Each row has a name. Each piece below is followed by the name of the row it came from, unless a question asks for something else. Each question is about the rows just above it. Places in a row count from 0.

[104 105 104 144 128 133 137 144 106  99 162 154 172 106  99 143 110 103
 141 108] = <111>
[ 62  61  59  90 143  80 144 150 156 171 163 158 157 155 166 150 150  55
 145 153] = <104>
[130 129 128 120 120 119 105  99 170 193  80  88  87 168 187  99 159 134
  98 164] = <140>
[166 163 165  97 143 122 144 141 119 100 128 135  92 120 108 141 126 167
 147 123] = <71>
[123 108 129 176 114 162 122 126  94  86 142 134 169  94  86 126  98 129
 124  97] = <11>
Where does [123 108 129] start? Give its row and place.	<11>, 0
Count the entries of [ 62  61  59  90 143  80 144 150 156 171 163 158 157 155 166 150 150  55
 145 153]:	20
Count the entries of [123 108 129 176 114 162 122 126  94  86 142 134 169  94  86 126]:	16
Count the entries of [166 163 165  97 143 122 144 141 119 100]:	10
Row and place where [120 108] starts:	<71>, 13
Where does [144 141 119] start? Give its row and place.	<71>, 6
Shift each entry of [143 122 144] by +1 times 1:	[144 123 145]

[106 108 110 113 117 120 122 125 129 132 135 136 139 140 142 143 142 144
 143 137 138 140 142 142 144 145 145 145]  <70>
[152 154 157 162 166 171 177 181 187 190 193 195 196 194 190 185 179 171
 162 153 142 132 121 113 105  98  94  91]  <112>
[106 108 110 113 117 120 122 125 129 132 135 136 139 140 142 143 142 144
 143 143 143 142 141 140 140 139 138 137]  <120>
[194] with -1 step of 1 on every entry:	[193]
[105  98] with +1 step of 1 on every entry:	[106  99]
Count the entries of [106 108 110 113 117 120 122 125 129 132 135 136 139 140 142 143 142 144
 143 143 143 142 141 140]:	24
Number of entries in [106 108 110 113 117 120 122 125 129 132 135 136 139]:	13

[ 89 142 118 158] : <133>
[ 86 140 110 145] : <188>
[136 128 126 163] : <118>
[111 138 121 110] : <89>
[121 132 124 154] : <15>
[106 117  98 128] : <110>
[200 149 124 166] : <102>
[133 139 118 123] : <161>
[127 123 135 130] : <38>
[153 134 119 116] : <44>
[106 117  98] with -1 step of 1 on every entry:	[105 116  97]
Number of entries in [136 128 126]:	3

[138 121 112 133  80 163 135 118 113 121  89  86 129 174 153  88 126 120
 143 112 144  89 105 107 133 120 154 140 170 166 153 116  87 127 124 131
 101 146 130 124 137]  <132>
[134 125 135 133 135 130 144 142 132 123 119 171 127 115 114 111 102 120
 123 131 103 145 105 134 131  84 153 105 154 122 117 134 134 117 121 138
 125 119 137 135 135]  <69>
[117 121 139 141  79 153 143 111 104 118 102  89 120 185 152  92 127  98
 152 111 163  96 106 113 143 112 152 126 152 163 145 133 109 105 149 133
 108 142 141 137 146]  <113>
[162  89 148 165 113 146  97 135 136 170 158 110 112 120 150 140 126  97
 105 125 150  80 161 145 144 131  87 117  95 118 142 167 106  93 170 178
 120 160  87 103  58]  <49>
Move every entry of [113 121] by -1 step of 1.	[112 120]
Where does [117 121 138] start? Give its row and place.	<69>, 33

[ 63  77 122 114 111 126 143 107] = <114>
[ 63  77 114 126 122 111 143 107] = <13>
[ 63  77 114 126  86 111 143 187] = <109>
[ 63  77 114 126 122 111 143 107] is in which row?	<13>
Count the entries of [ 63  77 114 126  86 111 143]:	7
How many entries does [ 63  77 122] have?	3
[114 126 122 111] begins in row and place	<13>, 2

[159 131 153 119 169 130 111 109  71 107  91  73] : <47>
[119 161 127 103 108 117  99  70  68  97 108 109] : <142>
[138 150 139 148  96  90 134 168 156 146 142 160] : <127>
[147 166 151 101 129 113  89 112 115 172 163 120] : <124>
[ 85 116  93 107 112 151 119 107 155 144 159 153] : <106>
[ 97  93  99 122 141 172 140 104 118  95 108 112] : <31>
[155 126 150 110 172 138 108  99  70 109  97  68] : <81>
[ 70  95  81 118 126 178 135 105 144 110 129 138] : <146>
[ 84  90  83 143 114 157 159 133 161 100 123 156] : <169>
[101 128 109 101 121 143 105 100 144 151 161 143] : <14>
[81] with +1 step of 1 on every entry:	[82]
[108  99  70 109  97  68] begins in row and place	<81>, 6
Where does [127 103 108 117  99  70  68  97] start? Give its row and place.	<142>, 2
Move every entry of [157 159 133] by -1 step of 1.	[156 158 132]
Move every entry of [155 144 159] by -1 step of 1.	[154 143 158]
[150 139 148  96  90 134 168 156] begins in row and place	<127>, 1

[126 108 135 105 141 116 122 138 116  85 103 127 125 154  70 124 146  87
 154  95 109 147 141 112 111 114 149 116 105 150 148 161  91 149 147 122
 104 103 110 119 133 107 143 121] -> <97>
[149 126 123  94 106 163 130  96 127 150 131 106 139 120 131 142  96 152
 116 159 140 122 120 177 119 116 135 118 135 146 121 112 149 127 132 143
  90 131 136 125 120 121 105 122] -> <68>
[121 127 116 116 101 134 120 123 128 136 133 152 120 117  95 143 174 143
 146 117 106  97 114 139 130 134 122  78 141 134 149 132 155 109 159 152
 117 135 157 101 115 141 112 110] -> <125>
Count the entries of [121 127 116 116 101 134 120 123 128 136 133 152 120 117  95 143 174 143
 146 117 106  97 114 139 130 134 122  78 141 134 149 132 155 109 159 152
 117 135 157 101 115 141 112 110]:	44
How many entries does [121 127 116 116 101 134 120 123 128 136 133 152 120 117  95 143 174 143
 146 117 106  97 114 139 130 134 122  78] have?	28
Shift each entry of [159] by -1 times 1:	[158]
[123 128 136 133 152 120 117] begins in row and place	<125>, 7
Row and place where [130 134 122  78] starts:	<125>, 24

[123 120 142 150 123 130 151  99  99  81  96 128 112 134 136  92 120 145
 136 103  71 126 132 128  93 138 132 121 141 130  76 120 119 142  86 115
  96 146 123  92 117  95 129 132 124 132 143 119 132 149 121] = <4>
[118 112 130 108 140 102 106 140 134 139 131 123 113 146 121 149 112 144
 178 125 160 169 117 128 141 137 117 149 134 127 169 126 116 129 114 100
 143 147 157 110 129 127 108 115 108  87 115 145 180 137 146] = <24>
[116 127 129 160 127 153 140 110  96  95 110 110 122 107 148  95 143 124
 103 121  87  82 134  87  96 121 153 127 115 136  82 141 138 135  94 148
 120 103 110 126 110 133 153 119 149 117 138 100 115 133 127] = <138>
[153 140 122 124 119 139 159 178 126 130 156 124 128 108 144 119 157 101
  97 118 117  85 126 150 126 116 122 131  81 110 118 131 130 121 151 142
 130 102  79 155 132 153 123 167 146 153  99 121 123 132  99] = <2>
[129 122 140 151 126 138 151 103 102  82  93 129 117 128 129  88 124 141
 131 105  75 127 125 114  97 138 136 134 148 132  79 115 125 144  95 118
  89 147 125  81 121  91 126 129 129 136 136 117 129 157 117] = <62>
[136 149 125 148 129 134 151 121 140 109 114 147 138 130 126 105 127 127
 103 126  94 124 127 172 125 130 127 116 141 122  79  92 142 130 132 128
  92 148  97 110 127  82 125 150 131 169 151 136  96 142 101] = <92>
[143 131 106 159 130 131 111  91 136 113  84 118  95 121 117 115 120 155
 151 120 116 144 135 109  94 153 147 145 143 143 109 116 122 164 127 120
 112 168 142  90 117  93 120 109 115  97 158 136 113 138 147] = <141>
Where does [129  88] start? Give its row and place.	<62>, 14
Where does [121  87  82 134  87] start? Give its row and place.	<138>, 19
Move every entry of [127 108] by -1 step of 1.	[126 107]

[139 115 133 176 131] : <93>
[177 175 105 116  97] : <134>
[109 115  83  82 122] : <39>
[178 161 101 139 100] : <52>
[152 166 154 125 118] : <126>
[123 131 181 156 142] : <10>
[148 122 142 184 130] : <34>
[130 149 187 141 137] : <20>
[ 98 123 166 112 146] : <107>
Shift each entry of [149 187 141] by +1 times 1:	[150 188 142]
Shift each entry of [115] by +1 times 1:	[116]

[162 126 101 112 112 145 135 104 119 140 118 101 138 117 180 156 140 116
 116  79 145 143 126 104 155 123 112 180 114  99 145 119 117 107 164] : <59>
[159  69 133 146 147  99 112 142 102 113 132 114 126 113 126 146 125 141
 130 165 136 157 137 104 128 165 116 138 152 145 110 145 174 147 127] : <36>
[114 144 114 144 115 160 124 143 167 115 114  97 155 158  80  81  95 142
 109 132 126 106  72 162 112 118 125  97  99 103 120 124 115  87  98] : <74>
[162 126 101 112 112 145 135 104 119 140 118 101 138 117 180 156 140 116
 116  79 145 143 126 104 113 122 125 127 137 130 130 122 136 134 121] : <105>
[117 121 129 126 126 132 132 123 126 126 139 139 128 132 123 128 140 121
 135 131 161 147 143  90 161 140  91 143 140 120 132 147 124 109 155] : <131>
[140  95 148 147 150 102 126 153 115 111 145  95 128 125 106 135 131 149
 115 139 128 160 142 127  92 148 127 152 155 138 115 139 187 158 126] : <30>
[117 121 129 126 126 132 132 123 126 126 139 139 128 132 123 128 140 121
 135 131 119 125 132 131 127 122 125 127 137 130 130 122 136 134 121] : <56>
[110 145] begins in row and place	<36>, 30
How many entries does [159  69 133 146 147  99 112 142 102 113 132 114 126 113 126 146 125 141
 130 165 136 157 137 104 128 165 116 138 152 145 110 145 174 147 127] have?	35

[112 120 127 141 101 137] : <154>
[117 108 120 131  95 135] : <123>
[ 95 132 155 160 133 166] : <32>
[ 95 158 144 165 147 125] : <108>
[134 143  95 154 142 135] : <53>
[157 120 152 103 115 163] : <37>
[141 112 127 120 121 184] : <9>
Row and place where [ 95 135] starts:	<123>, 4
[165 147] with +1 step of 1 on every entry:	[166 148]
Count the entries of [117 108 120 131]:	4
[112 127 120 121] with +1 step of 1 on every entry:	[113 128 121 122]
Where does [112 120 127 141] start? Give its row and place.	<154>, 0

[107  85 102  80 113 140 104 164 104 205] -> <63>
[ 73 122 114 116 156 142 124 175 162 180] -> <101>
[152 145 119 148 122 111 120 120  98 128] -> <77>
Shift each entry of [120] by +1 times 1:	[121]
Count the entries of [ 73 122 114 116 156 142]:	6
Move every entry of [145 119 148] by +1 step of 1.	[146 120 149]

